[[  4   6   3  -4 -15   1  -1  -1  -1  -1]
 [ 17   3   4  -9 -10 -10   7  -2 -14  -5]
 [-18   6  41  32  -6  -2  -3   7  -5 -11]
 [-24  15  42  30  -5   0  -2   6   0  -4]
 [  3  -6   2   8  14   2   4   6  -1   4]]
:
[[  3 -24 -18  17   4]
 [ -6  15   6   3   6]
 [  2  42  41   4   3]
 [  8  30  32  -9  -4]
 [ 14  -5  -6 -10 -15]
 [  2   0  -2 -10   1]
 [  4  -2  -3   7  -1]
 [  6   6   7  -2  -1]
 [ -1   0  -5 -14  -1]
 [  4  -4 -11  -5  -1]]

[[ 41 -34  44 -44  30 -28  26 -22]
 [ 33 -43  32 -23  23 -34  35 -15]
 [-26   6  -2  -4   3  -5 -18   7]
 [  6 -27  30 -17  21 -23  17 -14]]
:
[[  6 -26  33  41]
 [-27   6 -43 -34]
 [ 30  -2  32  44]
 [-17  -4 -23 -44]
 [ 21   3  23  30]
 [-23  -5 -34 -28]
 [ 17 -18  35  26]
 [-14   7 -15 -22]]

[[ 43   6  11   3]
 [ 32   7  -7  -5]
 [ 48  -1  -8  -9]
 [-21 -32 -15  -8]
 [ 15   9 -20   2]
 [  7  -1  -5   2]
 [ 41   7  -1  -3]
 [ 18  -8 -11  -4]
 [  3   0   8   0]
 [ 21  -7 -11   3]
 [ 17   1 -10   5]
 [ 15  -5   0  -2]]
:
[[ 15  17  21   3  18  41   7  15 -21  48  32  43]
 [ -5   1  -7   0  -8   7  -1   9 -32  -1   7   6]
 [  0 -10 -11   8 -11  -1  -5 -20 -15  -8  -7  11]
 [ -2   5   3   0  -4  -3   2   2  -8  -9  -5   3]]

[[-16 -37 -39  11 -12  -5]
 [-12  47  10  -2  15   0]
 [-12  34  32 -13  20  -7]
 [  0  35  25   2  39  -1]
 [ -5  32  43   5  31  -2]
 [ -2  17  11  12   9  -3]
 [ -9 -11   2   0 -16   0]]
:
[[ -9  -2  -5   0 -12 -12 -16]
 [-11  17  32  35  34  47 -37]
 [  2  11  43  25  32  10 -39]
 [  0  12   5   2 -13  -2  11]
 [-16   9  31  39  20  15 -12]
 [  0  -3  -2  -1  -7   0  -5]]

[[ -2  16  16]
 [ -2  13  13]
 [ 23 -30 -29]
 [ 39 -34 -36]
 [ -4   3  -1]
 [  4  -5  -9]
 [ -7   3   2]
 [ -1   9   8]
 [ -5  13  12]]
:
[[ -5  -1  -7   4  -4  39  23  -2  -2]
 [ 13   9   3  -5   3 -34 -30  13  16]
 [ 12   8   2  -9  -1 -36 -29  13  16]]

[[ 34   9  17 -10 -34  -7 -20   9   9   0]
 [  7  14 -12  20 -39  -5  15   4   6  31]
 [ 43 -13  24  10  28  35 -23  20 -46 -23]
 [ 20  15 -21  25 -15 -17  17  16  10  13]
 [ -4  24 -13  16  -3 -28  -5 -18   0   3]]
:
[[ -4  20  43   7  34]
 [ 24  15 -13  14   9]
 [-13 -21  24 -12  17]
 [ 16  25  10  20 -10]
 [ -3 -15  28 -39 -34]
 [-28 -17  35  -5  -7]
 [ -5  17 -23  15 -20]
 [-18  16  20   4   9]
 [  0  10 -46   6   9]
 [  3  13 -23  31   0]]
---
[[-13 -31 -39  39]
 [-13 -24 -35  42]
 [ 11  38  32 -24]
 [ 17   5  -5  38]]
:
[[-13 -31]
 [-13 -24]
 [ 11  38]]

[[ 25   7 -44]
 [ 42  -8 -28]
 [ 36 -20 -28]]
:
[[ 25   7]
 [ 42  -8]
 [ 36 -20]]

[[-13  18  50]
 [ -2 -52  32]
 [ -4 -13  38]
 [-11  -4 -16]]
:
[[-13  18]
 [ -2 -52]
 [ -4 -13]]

[[ -2  -9   4]
 [-14 -50 -52]
 [  0  26 -29]]
:
[[ -2  -9]
 [-14 -50]
 [  0  26]]

[[  2 -33 -14  20]
 [  4  -9 -20   9]
 [  2 -36  -9   1]
 [ -4  45 -27  25]
 [ -5   9   3  26]]
:
[[  2 -33]
 [  4  -9]
 [  2 -36]]

[[-42  17 -17]
 [-38  14 -21]
 [ -6   5 -12]]
:
[[-42  17]
 [-38  14]
 [ -6   5]]

[[-36 -15   1]
 [-30  -8 -28]
 [ 14  13  23]
 [ 42  -5  33]]
:
[[-36 -15]
 [-30  -8]
 [ 14  13]]
---
[[ -7   7]
 [ -8  15]
 [-24 -11]
 [ 14   8]
 [ 11  41]
 [  7  37]
 [-10 -18]
 [-18   6]
 [-19 -14]
 [-10 -20]]
:
[[ 11  41]
 [  7  37]
 [ -8  15]
 [ 14   8]
 [ -7   7]
 [-18   6]
 [-24 -11]
 [-19 -14]
 [-10 -18]
 [-10 -20]]

[[ -2  -9   5]
 [-30 -49   4]
 [  0  18 -10]
 [-12 -33  30]
 [-22 -36  14]]
:
[[  0  18 -10]
 [ -2  -9   5]
 [-12 -33  30]
 [-22 -36  14]
 [-30 -49   4]]

[[ 12  -1  42  21 -10  -1   4   2  -1  -2  -2]
 [  7 -27   5 -17 -29  -7  -6   1  -7 -11  -5]
 [  2   1  -8 -10  28   0 -13  -2 -15 -18   3]
 [  3   5 -15  -2 -10  -5   0 -11  -6  -1  -6]
 [  2  12 -10  -1 -13 -11  11   3  14 -23   2]
 [ -4  -3 -47  10  24 -18   8  -8  22  -4   2]]
:
[[  2  12 -10  -1 -13 -11  11   3  14 -23   2]
 [  3   5 -15  -2 -10  -5   0 -11  -6  -1  -6]
 [  2   1  -8 -10  28   0 -13  -2 -15 -18   3]
 [ 12  -1  42  21 -10  -1   4   2  -1  -2  -2]
 [ -4  -3 -47  10  24 -18   8  -8  22  -4   2]
 [  7 -27   5 -17 -29  -7  -6   1  -7 -11  -5]]

[[ 21  10  -8 -24  -2   6   9  -5   0]
 [ 26  14  -4  -5  -9  11  -3  -7  12]
 [ -6  21   3  -8  23  33 -34 -12  -4]
 [-20  20  12  -1  11  23 -46 -41 -13]]
:
[[ -6  21   3  -8  23  33 -34 -12  -4]
 [-20  20  12  -1  11  23 -46 -41 -13]
 [ 26  14  -4  -5  -9  11  -3  -7  12]
 [ 21  10  -8 -24  -2   6   9  -5   0]]

[[ -9   7  -7   0 -10  43 -11]
 [ 13   0  -9 -14  24 -44  15]
 [ 11  -5 -10 -16  22 -40  14]
 [ 14  -1  -9 -15  24 -43  15]
 [ 10   6  -3  -8  23 -51  11]
 [  5  -7 -13 -17  21 -36   8]]
:
[[ -9   7  -7   0 -10  43 -11]
 [ 10   6  -3  -8  23 -51  11]
 [ 13   0  -9 -14  24 -44  15]
 [ 14  -1  -9 -15  24 -43  15]
 [ 11  -5 -10 -16  22 -40  14]
 [  5  -7 -13 -17  21 -36   8]]

[[  9   3]
 [-16  -4]
 [-25 -12]
 [ 47  -3]
 [ -6 -29]
 [-20  23]
 [-30 -10]
 [-26  12]
 [-19 -41]
 [ 19  45]
 [-19  10]]
:
[[ 19  45]
 [-20  23]
 [-26  12]
 [-19  10]
 [  9   3]
 [ 47  -3]
 [-16  -4]
 [-30 -10]
 [-25 -12]
 [ -6 -29]
 [-19 -41]]
